In the data rows, the value 128 means zero.
Here are some points:
  127  134  185   77  126  133  126  158  123  156  135  126  124  111  125  135
  145  139  133  136  137  134  118  125  116   99  133   97  148  142  107  128
  127  121  181   85  118  128  128  164  123  142  131  123  130  121  122  119
  149  121  105  136  111  150  116  130  124   85  132  111  156  185  134  135
  132  133  121  131  127  185  128  126  190  126  157  122   92  122  116  168
  137  133  188   79  128  125  124  166  127  149  135  116  126  117  121  130
  131  138  109  135  136  110  129   77   98  107  100  158  129  107  106  141
  109  113  157  100  127  130  129  176  118  167  140  122  121  134  132  120
  129  125  121  130  128  150  128  126  150  119  159  130   98  127  120  163
  130  126  149   95  126  131  130  149  126  147  127  116  123  122  123  127
  130  131  118  137  130  175  124  125  186  128  157  119   87  114  119  172
  119  121  122  141  124  126  116  108  123  108  138  116  160  192  132  148
  136  136  130  112  124  136  118  123  133  132  135   93  143   94  110  123
  125  193  118  121  120  123  129  127  137   96  126  130  159  200  119  137
  126  131  157   97  127  137  131  150  129  148  147  113  116  111  107  131
  122  138  161  116  121  132  129  171  111  176  133  107  127  129  129  140
  127  132  170   87  129  129  129  168  131  158  133  119  126  118  113  135
  133  115  121  137  131  143  126  121  120   98  134  102  139  146  132  132
  152  133  140  139   79  138  147  114  129  114  134  134  120  126  121  131
  133  130  118  129  127  165  130  126  173  126  161  127   77  119  123  168
  125  121  123  131  128  130  119  121  122  127  123  124  123  111  133  112
  131  128  153   99  128  128  139  162  116  166  137  117  130  137  125  123
  128  119  144  109  123  144  117  151  122  166  127  122  129  114  119  136
  122  131  111  128  146  127  126  101  110  142  117  134  137  102  121  115
  139  133  128  116  114  123  131  118  113   72  135  104  156  182  129  124
  134  130  115  124  127  159  131  120  157  127  155  120   93  121  119  162
  143  147   78  111  111   95  122   61   73  132   53  197  119   97  146  127
  129  130  174   97  130  128  127  158  135  155  137  126  126  119  123  124
  139  118  157  104  124  126  139  157  133  148  136  116  134  121  125  141
  123  128  122  139  124  164  131  126  167  123  155  119   69  117  125  170
  135  129  116  130  127  129  125  118  132   60  120  131  157  183  130  138
  125  118  153  113  129  131  119  168  133  182  140  122  126  129  136  127
  153  105  104  133  117  121  112   68  126  109   69  145  103  121  111  162
   74  119  108  178  164   75  118  124  135  124  129  129  127  114  180   80
   72  139  117  187  157   76  131  124  126  122  130  128  128  115  195   62
  146  124  141  103   84  140  135  133  111  126  103  107  117  125   92  109
  146  125  101  139  123  117  122  127  104   90  122  131  163  167  126  117
  132  132  167  111  117  128  130  183  125  160  135  115  151  114  123  133
  132  126  117  133  131  173  123  126  169  130  154  123   90  119  127  171
  135  130  189   81  127  136  122  156  125  149  138  130  125  116  116  135
  104  136  124  143  167  106  122  128  134  142  125  119  134  120  153  104
  151  137  125  142  110  128  116  123  123   82  128  130  181  154  129  124
  123  118  151  123  131  128  133  175  132  159  127  118  134  132  127  123
  130  143  144  102  134  132  127  161  121  147  131  122  126  106  120  124
  130  125  166   99  130  137  136  164  137  149  132  121  134  134  123  133
  106  127  117  151  180  106  144  124  126  132  128  110  132  124  159  105
  130  126  121  133  127  171  127  125  170  126  164  119   84  116  123  170
  131  130  118  130  119  167  128  125  178  123  161  126   80  124  121  170
  127  139  190   78  125  132  124  160  124  153  139  118  129  122  120  136
  133  121  182   73  130  130  129  160  127  155  140  131  136  118  118  122
  105  141  124  157  171  107  131  119  124  125  141  110  134  126  151  106
  153  138  113  141   86  110  135  114  149  116  136  105  131  121  103  138
  146   20  108  113  134  122  116  123  140   92  130  136  155  188  123  127
  143  131  164   96  122  124  130  148  115  153  141  118  127  112  121  119
  132  129  122  132  125  168  126  128  169  125  160  119   75  122  123  172
  117  138  101  128  132  132  133  120  131   96  139  116  177  159  112  143
  102  125  123  160  171  112  135  132  114  134  146  119  132  130  150   99
  111  123  122  157  178  103  134  115  131  120  127  121  132  114  152  105
   74  124  122  173  171   75  131  123  116  135  135  137  118  122  182   66
  132  114  152  103  131  124  126  157  128  139  129  118  130  123  121  128
  143  122   89  130  106  130  134   74   88  139   75  169  138  136  135  156
  164  120  121  110   50  126  126  111  146  122  129  117  114  110   99  129
  125  121   90  151  149  104  145  103   85  118   96  164  128  126  118  141
   73  144  119  175  172   96  136  131  108  140  130  124  129  112  190   77
  133  114  117  132  131  148  133  144  124   85  122  112  156  176  119  122
  175  133  115  100   66  108   48  123  115  119  132  113  149   97  117  108
  126  122  186   77  122  129  129  163  121  149  133  124  128  121  116  130
  175  130   89  131   77  145  149  119  132  113  129  127  132  138  109  108
  119  138  121  144  148  118  135  111  128  116  136  124  125  114  129  120
   69  114  121  179  157   66  115  119  123  119  135  123  120  119  204   82
  133  123  116  123  108  134  120   94  117  131   84  167  114  118  122  117
   90  118  124  178  163   89  124  136  117  114  125  115  120  120  187  103
  135  123  154  110  128  114  123  167  137  159  138  109  127  123  118  133
  128  132  115  130  124  167  131  122  174  123  158  122   66  119  124  176
  111  118  133  148  184  111  119  132  134  123  125  121  129  114  160  112
   69  136  117  174  157   88  123  125  128  114  112  124  118  120  191   98
  133  135   83  130  136  116  117   89   74  127   86  144  125  121  131  125
   74  120  126  175  157   66  116  133  123  119  142  120  149  106  189   79
40 more points follow, each with its number after it:
  129  129  121  133  129  168  131  126  173  126  156  127   61  124  122  174 0
  123  138  125  130  137  122  141  126  120   78  132  123  181  164  137  129 1
  130  117  113  132  111  138  121  131  133  107  144   77  133  102  109  121 2
  126  111  127  140  128  103  133  137  144   97  147  135  170  167  121  127 3
  133  126  109  121  113  120  133  115  119   96  139  121  157  192  133  122 4
  139  123  121  148  125  130  118  119  130   86  150  117  176  190   92  127 5
  107  133  120  128  126  105  138   68   88  115   62  175  119  123  113  141 6
  130  109   92  126  128  103  169   83   55  112   72  199   89  113  126  136 7
  137  133  119  128  128  185  131  120  187  124  158  121   82  121  123  172 8
  129  142  180   70  128  123  126  157  129  163  139  126  130  115  130  122 9
  144  121  112  127  137  114  129  113  124   99  122  107  186  190  131  121 10
  134  126  101  133  146  138  130   72  100  128   60  183  128  121  134  118 11
  134  141  128  141  115  141  138  120  121   91  129  109  147  169  116  138 12
  116  127  125  118  119  130  121  130  118  119  137   88  119  113  118  140 13
  137  147  131  126  128  109  141  143  122   81  126  133  157  201  122  127 14
  140   64   99  123  142  141  128  122  145   87  129  128  172  189  118  144 15
  136  126  116  136  116  127  124  117  130   98  149  120  155  202  130  119 16
  166  147  120  125   81  123  142  105  129  130  133  132  127  125  119  129 17
  105  123  121  147  200  102  125  111  123  129  131  124  125  112  154  102 18
  134  128  173   84  120  119  125  157  127  157  132  116  136  118  128  137 19
   70  135  128  174  159   90  124  115  125  122  116  121  139  125  190   82 20
  145  132  107  125   74  133  124  135  121  137  127  137  122  124   98  116 21
  120  123  111  125  128  132  146  135  130  118  140   76  133  104  104  139 22
  127  135  131  134  141  137  128  111  125  128  129  101  127   98  132  121 23
  133  125  168   95  133  117  122  153  134  154  134  122  132  119  118  136 24
  134  127  113  133  129  137  135  127  148  125  162  116  111  121  123  142 25
  131  127  116  136  129  173  124  122  166  126  159  124   76  120  122  171 26
  143  126  115  126  107  138  126   98  105  130   73  178  144  139  134  112 27
   75  120  112  169  166   75  121  124  131  125  134  106  131  127  201   76 28
  106  125  122  147  190  110  129  122  121  128  143  129  124  130  157   96 29
  137  129  121  138  126  167  124  124  177  128  158  116   82  125  120  169 30
   91  117  112  148  189  119  132  119  130  127  130  124  125  121  153  100 31
   76  120  108  171  159   88  136  130  118  129  124  118  116  120  185   85 32
  124  124   83  131  118  155  129   81   99  138   53  167  124  104  125  140 33
  125  110   91  150  111  132  107  113  102  120   79  156  151   89   95  122 34
  149  151  112  116  141  112  135   99   70  150  100  217  117  127  126  119 35
  133  131  123  139  131  168  129  127  179  122  156  121   86  118  123  172 36
  108  136  117  152  164  111  133  123  141  118  129  120  138  119  142   97 37
  129  132  131  135  117  115  130  132  123  134  123   96  130  107  127  121 38
  157  107  112  121   78  133  113  136  143  135  130  135  136   94  103  121 39
Which of these numbered points is nearest to each point below, ignoring the 3 directions in which the first points spread most? Its number follows each.
  185  131  137  112  117  159  160  111   83  111   69  143  116  156  111  134 > 0
  178  150  139  129   74  144  148  115  135  124  141  124  130  111  109  121 > 17
  125  121  156  113  118  138  141  178  134  189  129  103  119  114  122  125 > 32
   64  137  136  176  183   84  124  111  129  120  134  119  132  123  190   70 > 20
   97  140  116  152  173  104  124  127  137  130  135  118  132  118  152  101 > 37
  137  131  107  127  114  129  131   83   87  120   71  131  158  107  117  146 > 23
   69  131  115  177  158   73  116  131  137  120  132  123  120  131  185   75 > 28
  140  142  120  142  149  139  119  121  142  140  123   66  130  118  121  133 > 23
  153  116  110  126   85  116  135  126  144  124  139  118  142  114   96  126 > 39
  136  119  161   93  132  138  121  161  126  153  140  119  124  117  122  123 > 26
  134  124  186   78  125  128  128  156  139  157  139  111  129  122  133  127 > 19
  128  113  132  123  130  138  122  114  130   99  125  120  157  195  127  157 > 10
  127  126  112  140  130  118  128  128  109  100  133  126  164  186  125  121 > 4
  126  111   94  123  159  118  124   64   91  139   81  168  115  121  123  106 > 11
  128  120  121  137  129  122  125  132  131   95  133  140  161  166  121  131 > 3
  124  120  143   93  119  126  124  161  134  160  115  117  125  109  112  133 > 32
  130   35  111  135  121  129  139  136  124  116  138  107  156  176  117  122 > 15
  131  129  128  135  130  191  134  124  184  125  153  117   85  118  128  171 > 8
  125  145  115  114  129  129  121  119  130   72  122  129  181  173  116  129 > 1
  146  137  107  134  101  126  126  131  123  128  127  125  107  120  113  110 > 21
  172  120  125  153   75  127  131  133  131  123  150  136  121   97  110  140 > 39
  129  129   86  113  156  119  131   86   86  160   71  196  154  121  120  141 > 11
  115  137  107  134  118  124  123  140  134  109  139   84  144  108  122  142 > 22
  127   63  112  126  135  131  148  127  117   84  122  128  159  195  109  127 > 15
  151   93  122  145   91  134  109  120  133  128  127  115  134  113  104  135 > 39
  111  141   99  154  126  126  117   85   84  106   70  163  114  111  104  132 > 6
  138   57  132  118  112  147  109  122  117  110  133  119  153  210  109  134 > 15
  129  123  147  108  124  115  142  175  124  175  128  112  122  119  129  137 > 32
  136  122  133  122  137  122  123  110  119   76  144  122  184  177  124  151 > 1
  103  136  108  146  168   97  130  119  140  112  119  124  132  127  148  105 > 37
  129  130  125  133  129  189  132  124  184  121  157  122   90  127  121  169 > 8
  135  128  164   94  130  121  134  168  132  146  136  123  138  118  117  122 > 36
  102  114   99  137  110  150  164  108  110  143   61  162  142  120   94  118 > 33
  132  118  117  131  139  145  114  110  126   89  157  125  160  199   89  134 > 5
  132  119  102  123  129  129  122  132  107   77  121  121  170  162  114  127 > 1
  127  129  169   93  121  121  134  152  137  156  131  118  123  124  131  128 > 19
  147  114  123  131   66  132  123  105  134  127  127  110  126  113  109  143 > 38
  152  133  114  127  123  131  127  117  128   86  137  123  151  198  108  142 > 16
  132   72  118  129  116  124  121  108  153   78  147  137  155  207  136  134 > 15
  127  130  120  140  111  126  131  147  129  121  124  104  126  116  119  130 > 38
  125  132  136  140  125  122  118  120  137   90  145  112  188  183  115  120 > 5
  110  136  121  169  189   96  127  117  124  138  120  118  130  114  155  100 > 18
  132  133  105  131  128  123  133  134  147   86  141   95  151  170  109  123 > 10
  167  110  127  132   82  130  130  120  124  127  118  114  112  134  114  148 > 32
  137  130  121  116  117  131  105  113  119   90  136  121  160  155  114  115 > 37
  110  136  120  143  136  123  124  117  103   95   98  113  181  181  133  117 > 12
  160  129  120  138   73  132  232  113  122  120  135  128  127  119  115  123 > 17
  128  119   74  125  121  137  128   88  110  134   74  155  142  129  106  137 > 33
   63  129  116  167  181   81  125  126  126  118  146  122  136  124  199   81 > 28
  110  136   88  142  130  148  114  104   81  103  110  204  121  135  113  129 > 35
  144  126  116  132  120  135  144  132  113   90  119  112  154  176  120  127 > 12
  148  145   95  143  111  108  132  128  105  124   54  121  148  108  118  120 > 38
  122  127   97  121  135   99  144   74  117   95   87  164  148  115  137  114 > 9
  187  144  106  126   85  136  125  108  129  128  129  115  129  137  110  120 > 17
  127  125  125  136  131  136  132  124  150  126  164  118  121  128  121  142 > 25
  123  157   85  119  116  109  131   83  110  130   80  163  127  122  104  150 > 6
  127  179  120  119  116  118  139  149  117   74  115  111  154  187  118  132 > 14
  149  134   89  138   82  131   87   79   78  111   72  185  128  117  120  112 > 27
  116  135  112  141  124  130  142  122  145   84  126  130  146  195  119  127 > 14
  126  132  121  162  102  136  139  127  101  109   69  160  126  126  127  122 > 27
   64  133  113  167  165   86  132  120  125  130  122  109  123  130  182   68 > 32
  146  129  106  143  110  124  136  112  129   84  142  126  184  162  115  133 > 3
  147  171   95  132  133  122  121   93   57  121   85  180  133  110  144  108 > 35
  119  127  129  158  150  128  124  124  110   73  148  108  187  164  110  125 > 5
  149  125  104  126  128  123  129   89   88  153   71  154  111  121  105  110 > 11
  105  138  111  158  165  119  123  117  125  117  125  119  125  120  149  101 > 37
  125  128  121  132  127  171  130  119  169  126  162  122   80  118  121  171 > 26
  145  147  119  137  126  129  146  136  122  107  131  122  136  111  124  120 > 37
  129  137  129  154  134  134  130  118  113   82  142  121  201  194  129  110 > 5
  155  127  141  132  124  135  119  113  135   88  134  116  145  194   89  125 > 5
  193  121  129  129   78  104  139  122  140  125  142  135  148  111  114  125 > 17
  143  148   58  144  166  103  127   93   94  124   64  190   92  111  146  136 > 35
  118  123  102  108  118  118  146   99   51  110   77  202  124  129  107  159 > 7
  121  126  126  142  139  117  120  125  125   94  113  137  162  193  108  120 > 5
